Each row has a name. After each piece below comes the name of the row it's from, unless a question asks for something else. Each question is about the rows just above it.

z_132: |   6.4 |  -6.3 | -19.2 |  -2.9 | -28.9 | -36.0 |  10.2 |   3.4 | -37.3 |   9.7 | -18.7 |  33.9 |  -6.4 | -32.4 |   7.8 |  11.6 | -50.0 |   7.1 |  -0.1 |   9.8 |   5.6 |  -6.0 |  16.8 | -28.4 | -10.8 |   4.0 |  -0.1 |  -8.4 |   0.8 |  19.7 | -11.9 |  10.2 |  13.7 | -19.5 |   8.7 |  -2.3 |   5.9 |  21.2 |  -0.3 |  17.5 | -12.4 |  -2.9 |
z_25: |  27.2 |  49.8 |  22.6 |  -1.2 |  47.1 |  10.2 |  -0.1 | -29.3 |  28.8 | -15.5 |  -3.9 |  82.2 |   9.1 | -50.3 |  44.5 |  17.3 | -68.9 | -19.0 |  -3.1 |  39.3 |  15.5 |  -6.9 |  56.3 | -15.6 |  -8.9 | -22.9 |  -5.4 |  -9.4 |  26.7 | -28.3 |   6.7 | -18.8 |  -5.3 |  15.4 |  -1.9 |  53.4 |   5.9 |  11.7 |   4.3 |   6.8 | -11.2 |  22.4 |
z_775: |  13.7 |  -6.4 | -27.2 | -32.5 |  39.0 |  26.7 |   1.5 | -19.9 | -26.5 |  12.9 | -64.0 |  17.9 | -38.9 | -42.8 |  41.2 |  26.6 |  12.3 |   9.4 |  32.9 |   8.1 |  -2.2 |   0.8 |   7.7 |   8.8 |  14.6 |  19.3 | -16.8 |  -7.3 |  28.6 | -39.8 | -10.5 |  26.4 | -14.5 | -65.3 | -14.2 | -27.4 |  -9.0 |  14.1 |   2.1 |  31.6 |  -2.5 |  42.6 |
z_454: |  -2.3 |  11.5 | -22.6 | -23.9 |  21.7 |  -8.7 |  17.6 |  18.3 | -59.0 | -26.8 |  -8.3 |  25.7 |  12.4 |  -8.2 |  -6.8 |   9.0 | -12.9 |  39.6 |  17.6 |  21.2 | -18.4 |   5.0 |  -0.8 | -27.0 |  -4.6 | -17.5 |  -2.0 |  60.5 |  33.5 | -40.5 |  13.6 |   7.7 |  -3.8 |  -4.8 |  26.3 | -11.6 | -38.5 |  30.4 | -16.0 | -18.5 | -12.4 |  -0.5 |
z_509: |   2.3 |  -5.0 | -26.9 | -28.6 |  -1.8 |  10.8 |  -6.8 |  15.3 | -36.9 |  -5.0 | -42.3 |  18.7 | -11.4 |  27.2 |  49.8 |  22.6 |  -1.1 |  47.1 |  10.2 |  30.3 | -20.4 |  -2.9 |  10.8 |  28.4 |  24.3 |  13.2 | -22.5 | -12.0 |  -1.9 | -21.6 |  20.7 |  40.6 |   7.8 | -50.6 |   1.1 | -16.0 |  -6.5 |  18.2 |  16.8 |  15.6 | -20.2 |  16.1 |
z_137: |   6.3 | -40.8 | -15.2 |  25.2 | -36.2 |  28.2 |  -7.7 | -25.9 |  55.2 | -27.0 |  20.3 |  67.1 |   3.3 | -26.6 |  30.3 |  17.8 | -36.0 | -25.4 | -17.6 |  57.4 |  16.5 |   1.8 |  50.6 |   0.0 | -10.5 | -18.7 |   7.2 | -17.7 |  15.9 | -35.4 |  11.5 | -27.8 |   1.8 |  51.0 |  -9.6 |  49.6 |   8.9 |  -1.5 |   3.4 |  -3.6 |  -7.6 |   7.1 |
Which value is in both z_775 and z_25? | | 26.7 |
q: | 27.2 | 49.8 | 22.6 | -1.1 | 47.1 | 10.2 | | z_509
|   6.4 |  -6.3 | -19.2 |  -2.9 | -28.9 | -36.0 |  10.2 |   3.4 | -37.3 |   9.7 | -18.7 |  33.9 |  -6.4 | -32.4 |   7.8 |  11.6 | -50.0 |   7.1 |  -0.1 |   9.8 |   5.6 |  -6.0 |  16.8 | -28.4 | -10.8 |   4.0 |  -0.1 |  -8.4 |   0.8 |  19.7 | -11.9 |  10.2 |  13.7 | -19.5 |   8.7 |  -2.3 |   5.9 |  21.2 |  -0.3 |  17.5 | -12.4 |  -2.9 | is in which row? | z_132
Is | 10.2 | 30.4 | printed in one of the named rows, side by side and in this order? | no

z_799: |  -3.8 | -39.2 | -17.5 |  22.2 | -31.7 |  -7.6 | -32.8 |  -1.9 | -19.4 | -65.8 |  39.9 |   4.9 |   4.3 |
z_122: |  -7.6 | -19.0 |  43.6 | -42.8 |  24.7 |  -2.3 |  43.6 |  13.8 |  18.9 |  41.9 | -27.8 | -13.1 |  20.5 |
z_580: |   5.2 |  55.4 | -54.5 |  70.9 |   0.3 |  23.5 | -61.9 |  31.4 |  -3.2 |  36.6 | -27.4 |  -1.7 | -25.0 |
z_723: | -17.1 |  43.8 | -18.4 |  21.8 |  30.7 |   9.6 |  12.1 |  46.4 |   9.4 |  93.6 | -67.5 |  10.2 | -18.6 |
z_51: |   7.6 |  42.9 |  -5.9 |  -2.7 | -14.0 |  -7.7 |   3.6 |  -5.1 |   6.5 | -22.8 |  29.0 |  -1.7 | -24.2 |
z_277: |  22.2 | -31.7 |  -7.6 | -32.8 |  -1.9 | -19.4 | -65.8 |  39.7 | -13.1 |   6.0 | -35.7 |  -7.5 |  50.4 |
z_43: |  -4.3 | -56.3 |   6.6 |  -7.6 |  -7.5 | -12.8 |   3.7 |   6.4 | -19.2 |  34.0 | -24.7 |   5.2 |  41.6 |
Is | 21.8 | 30.7 |  9.6 | 12.1 | printed in one of the named rows, side by side and in this order? | yes
Which row holds |  22.2 | -31.7 |  -7.6 | -32.8 |  -1.9 | -19.4 | -65.8 |  39.7 | -13.1 |   6.0 | -35.7 |  -7.5 |  50.4 |? | z_277
The row with |   5.2 |  55.4 | -54.5 |  70.9 |   0.3 |  23.5 | -61.9 |  31.4 |  -3.2 |  36.6 | -27.4 |  -1.7 | -25.0 | is | z_580
Where do |  41.9 | -27.8 | -13.1 |  20.5 | appear? | z_122
The row with |  22.2 | -31.7 |  -7.6 | -32.8 |  -1.9 | -19.4 | -65.8 |  39.9 | is | z_799
q: |   7.6 |  42.9 |  -5.9 |  -2.7 | -14.0 |  -7.7 |   3.6 |  -5.1 |   6.5 | -22.8 |  29.0 |  -1.7 | -24.2 | | z_51

z_781: |   6.8 |  32.2 |   1.8 |  13.8 |  -1.0 |  60.7 |  24.7 |  -9.3 |   3.2 |  15.0 | -20.5 |  72.3 |  36.1 |  -6.0 | -28.0 |   3.4 |  22.1 |   9.1 |   3.6 | -44.2 |  12.6 |  10.6 | -25.1 |  16.4 |  12.6 |  22.0 |  -9.8 | -38.7 | -41.3 |  -3.2 |
z_148: | -21.1 | -26.0 |   2.1 |   7.5 | -14.6 |  29.4 |  11.9 | -27.8 |  -3.5 | -43.8 | -18.3 | -23.0 | -37.7 |  -0.7 |  -2.8 |  60.8 |  44.1 | -23.7 | -64.3 |   7.8 |  -9.0 | -16.7 |  19.2 |  11.1 |  36.2 | -78.8 |  16.5 | -39.2 |   2.9 | -17.4 |
z_926: |  -9.6 | -40.7 |  -1.6 | -14.8 |   1.8 |  16.5 |  29.8 |  -4.1 |   2.4 |  11.9 |  -9.0 | -25.7 |  49.3 |  -2.9 |   9.7 | -58.1 | -11.0 |  28.8 |  -6.2 |   7.7 |  -0.1 |  13.7 |  16.5 |  23.0 | -14.5 |   3.3 |  41.2 | -20.8 |  23.0 |  27.9 |
Where do | -21.1 | -26.0 |   2.1 |   7.5 | -14.6 |  29.4 |  11.9 | -27.8 |  -3.5 | -43.8 | -18.3 | -23.0 | -37.7 |  -0.7 |  -2.8 |  60.8 |  44.1 | -23.7 | -64.3 |   7.8 |  -9.0 | -16.7 |  19.2 |  11.1 |  36.2 | -78.8 |  16.5 | -39.2 |   2.9 | -17.4 | appear? | z_148
Among the named rows, does one hold |  16.5 | -78.8 |  36.2 |  11.1 | next to each other, in this order? | no

z_764: | -44.4 |   5.0 | -14.1 |   5.8 |   4.9 |   6.8 |
z_230: | -12.9 | -23.5 | -11.0 |  -5.0 |  51.6 |  21.2 |
z_855: |  -1.1 |  14.2 | -39.9 | -13.1 | -92.6 |  11.7 |
z_882: |   0.8 | -31.6 |   0.8 |  10.7 | -19.3 |  21.2 |
z_731: |  -4.2 |  45.6 |  13.4 |  -9.2 |   0.3 | -13.0 |
z_474: | -44.4 | -14.2 | -14.1 |   5.8 |   8.1 |  36.2 |
z_814: | -26.5 | -26.5 | -16.8 |  11.2 | -45.3 |  15.9 |
z_502: |  -3.0 | -14.1 |  32.5 |  10.3 | -22.6 | -30.1 |
z_901: | -44.4 |   5.0 | -14.1 | -39.9 |   4.9 |  17.8 |
z_172: | -31.7 |   0.8 |  10.7 | -19.3 | -20.0 | -15.6 |
z_291: |  -4.2 |  45.6 |  13.4 | -11.4 |   0.3 | -13.0 |
z_600: | -18.2 |  -4.0 |  61.5 |  19.3 |  58.4 | -18.6 |
q: | -31.6 |   0.8 |  10.7 | -19.3 | | z_882
Which row holds |  10.3 | -22.6 | -30.1 |? | z_502
Which value is in both z_474 and z_502? | | -14.1 |
Shared by z_855 and z_901: | | -39.9 |
q: |  -9.2 |   0.3 | -13.0 | | z_731
q: | -39.9 |   4.9 |  17.8 | | z_901

z_811: | -59.2 | -14.2 |  94.2 | -34.0 |  -5.5 | -30.9 | -47.4 | -18.8 | -30.6 |  15.6 | -42.7 | -18.4 |  -6.9 |   8.7 | -11.1 |
z_807: | -59.2 | -14.2 |  94.2 | -34.0 |  -5.5 | -30.9 | -47.4 | -18.8 | -30.6 |  15.6 | -42.7 |  -1.3 |   8.6 | -36.1 |  83.8 |
z_796: |   8.7 |  26.3 |  -2.5 | -77.5 | -79.9 | -65.4 | -35.4 | -64.0 | -65.2 |  54.8 |  75.8 | -88.3 | -85.0 | -58.8 |  34.6 |
q: | -35.4 | -64.0 | -65.2 |  54.8 | | z_796
Shared by z_796 and z_811: | | 8.7 |

z_609: |  67.3 |  35.8 | -10.1 |  12.9 |  -3.1 |  45.3 | -10.0 |  51.7 | -22.5 |  29.5 |  68.0 | -29.9 |  26.2 | -22.1 | -58.5 |  47.2 | -77.2 | -46.5 |  55.2 |   9.1 |  -1.0 |  26.4 | -48.5 |   8.7 | -28.5 |
z_353: | -35.4 | -24.1 |  17.7 | -11.5 |  11.4 | -10.1 |  11.7 |  -8.9 |   6.1 |  10.0 | -20.7 | -68.0 |  -7.5 |  27.2 |  43.1 | -50.4 |  45.2 |   8.5 | -20.6 |  14.6 |   2.4 | -16.7 |  25.3 |  20.0 | -30.0 |
z_8: | -29.8 | -18.1 |   6.3 |   5.7 |  -3.2 | -34.6 |   1.1 |  -1.1 |  15.5 | -27.6 | -39.4 |  34.6 | -22.2 |  40.0 |   6.8 | -30.0 |  20.2 |   4.3 | -18.8 |  19.0 | -30.9 |   2.1 |  36.7 |   8.0 |   9.4 |
z_837: |  63.4 |  16.5 | -13.3 |  15.6 | -27.1 |  27.9 |   7.0 |  42.5 | -14.7 |  56.9 |  64.1 | -74.4 |   8.1 | -22.9 | -56.0 |  67.4 | -87.5 | -24.7 |  65.9 |   5.2 |  18.2 |  -7.6 | -41.5 |   0.0 | -25.5 |
z_479: | -26.8 |  -4.8 |   6.5 |   1.7 |  12.1 | -18.8 |   7.5 | -16.6 |   6.3 | -31.9 | -23.2 |  33.3 | -14.1 |   0.2 |  33.0 | -30.8 |  15.3 |  14.9 | -41.8 |   7.5 |  -2.9 |  -7.6 |  20.1 |   8.4 |   7.7 |
z_853: | -35.4 | -24.1 |  17.7 | -11.5 |  11.4 | -10.1 |  11.7 |  -8.9 |   6.1 |  10.0 | -20.7 |  48.8 |  -7.5 |  27.2 |  43.1 | -50.4 |  45.2 |   8.5 | -20.6 |  -0.3 | -21.0 | -16.7 |  25.3 |  20.0 | -19.2 |
z_393: |  66.4 |  27.1 |  -1.6 |   2.4 |  -8.8 |  41.6 |  -9.8 |  44.0 | -10.1 |  24.6 |  85.5 | -44.7 |  10.2 | -56.1 | -69.0 |  36.9 | -97.1 | -24.1 |  63.2 |   3.7 |   9.3 |  14.1 | -45.8 |  14.6 |  -5.3 |
z_485: | -13.7 |  -1.7 |  12.8 |  -8.5 |   6.4 | -28.1 |  15.1 | -37.1 |   5.2 |  -9.2 | -41.6 |  14.8 |   1.7 |  37.5 |  26.9 |   4.2 |  22.0 |   9.1 | -28.0 |  21.8 |   3.7 |   2.1 |  37.0 |   9.8 |   9.9 |
|  67.3 |  35.8 | -10.1 |  12.9 |  -3.1 |  45.3 | -10.0 |  51.7 | -22.5 |  29.5 |  68.0 | -29.9 |  26.2 | -22.1 | -58.5 |  47.2 | -77.2 | -46.5 |  55.2 |   9.1 |  -1.0 |  26.4 | -48.5 |   8.7 | -28.5 | is in which row? | z_609
Which value is in both z_8 and z_353? | | -30.0 |
Is |  5.2 | 18.2 | -7.6 | printed in one of the named rows, side by side and in this order? | yes
q: | -35.4 | -24.1 |  17.7 | -11.5 |  11.4 | -10.1 |  11.7 |  -8.9 |   6.1 |  10.0 | -20.7 | -68.0 |  -7.5 |  27.2 |  43.1 | -50.4 |  45.2 |   8.5 | -20.6 |  14.6 |   2.4 | -16.7 |  25.3 |  20.0 | -30.0 | | z_353

z_964: | -41.2 |  77.6 |  38.6 |  35.6 |  58.7 |
z_525: |  18.7 | -73.9 |  32.7 |  12.6 | -76.1 |
z_60: |  17.3 | -39.6 | -18.3 |  27.5 | -45.6 |
z_94: |   5.0 | -43.2 | -10.7 |   0.7 | -53.1 |
z_934: |   5.0 | -43.2 | -73.9 |   0.7 | -53.1 |
z_733: |  17.3 | -47.1 | -74.0 |  17.4 | -50.1 |
z_652: |  23.1 | -71.2 |  42.0 |  10.6 | -67.8 |
z_468: |  -4.4 | -10.8 | -10.7 |  13.0 |  77.6 |
z_418: | -41.2 |  77.6 |  38.6 | -19.7 |  43.2 |
z_7: |  16.4 | -22.6 | -35.6 |  38.4 |  12.5 |
q: |  17.3 | -39.6 | -18.3 | | z_60
Where do |   5.0 | -43.2 | -73.9 |   0.7 | -53.1 | appear? | z_934
Is |  16.4 | -22.6 | -35.6 |  38.4 |  12.6 | printed in one of the named rows, side by side and in this order? | no
Which value is in both z_934 and z_525? | | -73.9 |
The one value in z_468 and z_94: | | -10.7 |
The one value in z_525 and z_934: | | -73.9 |
q: |  17.3 | -47.1 | -74.0 |  17.4 | -50.1 | | z_733

